In the data rows, the value 128 means zero.
Here are some numbered points:
101  90 107 129 104 156 101 157  78 150 199 122 104 125 142 147 206 229 137 134 122 153 126  89 154 160 117 148 141  82 175 124 0
156 134 108 144  80  76  89 101 166 132  69 108 128  86 196 129 156 104 109 163 140 104 153 146 110 112 108 152 114 121 108 139 1
171 111  71  79 128  95 154 128 124 155 109 140 106 136 169 102 123 147 129 101 123 150 146 149 170 133 141  66 192 120 139 100 2
191 132 126 198 106 115 179 158 175 133  69 144  77 149 158 112  75  99 223 115 125 188 156 141 168 156  90 139 125 150 177  95 3
164 150  89 138 118 121 157 109 193  96 130 129 110 100 149 101 101 158 180  76 172 149 114 103 145 118 156 128 162 150 101  64 4
107  74  82 152 169 116 142 131 196 166 165  99 175 109  88 164 130  68 170 139 152 174 109 123 158 116 124  77 153 102 200 119 5
108 169 133  98 110 157 111 154 123 180 123 179 125 145 162 204 152  89  88 117 132 100 110 134 138 119 127  88 152 143 172 168 6
 99  70  89 122 124 132 107 134  79 157 172  99 168  87 171 151 137 127 136 166 113 133 109  86 180 153 138  74 119 142 189 135 7
195  42 155 189 149 100 152 102 135 162  82 134 112  62 117 123 118 174 119 142 123 158 169 123  88 103 144 148 134 112 135 109 8
 99  95  81 136 114  58  93 128 163 175 152 158 174 139 147 139 137  63 163 133 107 137 110 162 157 176 119  76 161  99 187 152 9
132 157  73 100  76 104 112  80 198 183 103 128 120 176 155 144 100 143 145  94 131 129 147 141 103 158 173 150  76 111 100  93 10
156 145  89  97  98  94 139 108 187 162  86  60  74 175 102 119 183 197 163 109 187 140 142 158 116  96 177 103  58 167 142  98 11
132 138  93 123  97  90  74 154 164 145  93 143 168 128 173 146 136 128 125  81 164 134 135 145 107 123 175  96  98 142  99  94 12
179 124  82 138 177 150 143 109 151 126 105 180 100  86 167 133 138 114  98  69 143 139 132 153 105 149 132  86 139 164 145 117 13
100 126 182 171 128 160 128 177 126 107 145 130 174  49  84 120 128 141  67 149 136 137 156 134 170  98 120 177 141 121 122 142 14
120 157 137 133 216 121 216 101 157 129 105 125 120 149 143  70 117 162 165  90 150 152 113  79 102 139 133 127 126 155  71  98 15
104 147 137 152  60 108  81 104 198  63 130 152 100 147 150  93  84  64 120 121 100 121 160 177 124  91 108 122  84  95  99 145 16
Which point above is nearest to each new point, looking only along the 3 directions in which the numbered points spread most? Its number follows each.
 87 119 209 169 200  90 175 119  85 137 119  33 180 169 110 105 108 132  89 161 115 119  77 105 115 137 105 150 107 132 107 129 8
157 123 185 117  54 141 134  83 150 168 114 168 143 147 116 112  74 104 105 140  80 128 195 133 135  77 128  94  96 100 100 137 1
103 147 150 165 114  84 143 123 142 119 117 165  95 100 134 106  85  68 154 154 139 120 157 118 144 133 149 101  71 123  86  84 1
109 194  97 154 181 118 183 106 110  90  78 114 145 162  58 112 146 134 148 121 107  90 111  99  68 135 118 187  85 145  80 173 3
115 179 130  82 136 126 130 149  77 109 149 153 157 122 176 193 132 175  90 156 135 164 149 138 125 135 123 137 150 111 155  92 5
156 137 116 134 105 150 175  99 180 198  91 145  91 122 129 180 140 163 119 100 102 111  89 102 126 128 137 140 125 100 116  80 13
110 165 131 172 195 147 144  51  99  99 111 125 130 146 116  80 150 183 105 128 145  98 119 101  77 131 128 180 167 155 138  68 8
126 112  67  91  69 199 134  77 112  77 146 125  98 126 164 119 142 125 143  87 116 101 104 111 159 112 141 115  94 150  84 116 13
132 151  98 150  80 173 128 160  93 116 143 165 134  83 167 142 148 156 159 126 193 123 130 123 114 146  69 126 129 144  95 104 13
107 138  69 109 121  92 135 127  62 145 161  85 127 128  75 137 192 143 132 145 157  84 111 121 153 214 109 115 123 162 157 102 5
138 161 189 199  91 155 138 114 113  70 119 170 169 148  47  61 109 113 113 149 124  97 137 184 132 147 113 104 109 162 109 147 1
115 132 128 108 145 135  61 110 171 107 132 121 101 126 169 121 168 120 121 169 119 199 167 118 107 155 118  76 151 115 111  79 13
166 139 195 130 129 105 117 152  75 126 135  69 159 124 102  80 132 153 153 161 119  48  82  98 101 121 117 229 131 162  77 154 8
123 114 174 177 158 173 134 137 115 139  90 122 117 117  67 157 132 120  58 161  94 132 111 168 173  62 119 159  93  91  98 163 14
163 110  97 115 108 119 123 160 133 120  92 159 140 127 166 152  92 124 126  85 150 155 114 142 135 117 159  91 133 109  94  75 13
114  92 146  94 134 163  79 140 127 123 192 131 122 148 163 205 195 136 102 152 141 138  92 107 182 155 113 131 180 109 184 145 7
154 168  81 175 160 110 102 125 117  85 127  98  81 103 194 133 119 111 178 102 148 144 104 144 148 163 156 102 134 196 104 126 13
112 162  95 142 135 168 106 191 101 110  65 121 112 140  75 101 199 125 151 132 155 113 112 118 141 140 138 111 132 132  97 147 13
131 156 153 168 161  98 146 149 105  98 126  46 131 171  64  55  87 109 123 198 108  76 107  80  87 140 138 220 118 166 122 165 8
114 106  65  76 104 127 113 144  96 149 108  89 100 139 170 150  99 173  80 159 135 109 141  87 110 118 122 142 182 138 203 182 5
133  90 144  78 140 178 116  98 150 157  83 144  92 100 131 169 123 111 142 120  91 199 148 136 146 137 125 104 142  93 127  85 13
138 141 118  89  95 149 110 133 123 161 130 113 137 153 122 208 141 164 126  78 160 121 118  97 142  78 169  78 156 181 115  81 2
189  99 176  69 143 125 109 142 190 131  75 122 148 110 157  83 117 118 146 126 112 125 140 131 138 129 115 100 135  80 124 139 13
111  98 106  97 124  81 109 133 168 148 135  90 151 112  90 143  69  83 121 128 108 149 102 146 140 176 115  72 126  78 165 103 6
179 154  98 129  98 106 122 133 162 120  91 157 146  92 142 136  79 143 163  88 114 173 123  96 140  89 148 135 152 126  91  83 3
120 170 150 169 197 120 143 130  98 102 144  96 134 177 128  63 100 120 113 158 153  88 121  69  54  78 126 151  84 109 100 117 8
110 167 149 160 221 120 122 124  97 131 125 109 122 135  83 148 148 208 114 175  97  88 104 114 106 165  85 232 103 174  87 154 8
122 145 114 132  85 162 171 191 204 123 110 149 121  88 156 109 106 130 150 154 137 122 155 178 115 156 110 116 167 126 115 108 13
161 119 105 187 114  99 133  81 174  97  79 163 114 168 123  90  87 104 118 186 110  80 159 144 171 100 153  73 106 149 136 142 1
153 119  99 126  89 156 181 149 145 125 109 151 100 140  75 107 108 166 114  93 139  79  93 127 164  80 152  52 114 155 103 149 13
187 185 127 118 111 118 177 134 174 114  80 131 104  98 148 132 125 128 158 119 110 123 112 153 151 105 181 137 114 111 121  81 3
137 126  87 117  98 121 144 112 124 118  86 162  72 135 149  90  95  90 178  38 169 175 152 131 141  50 162 135 128 129 135  94 3
 98 162 197 189 187  92 163 159 112 133 115  92 135 150  95  91  67  95  82 138 164  96  67  93 118 128 144 151 127 201 142 137 8
167 134 213 147 100 108 103 101 146 155 126 180  96 160 134  58  77  47 121 143 101 108 137 139  98  75  99 110 114 118  88 113 1
129 110 134 110 103 131 129 113 117 133  68 154 112 106 149 131 134 177 129 116 155 131 127  86 146 156 114 107 113 107  66 130 13
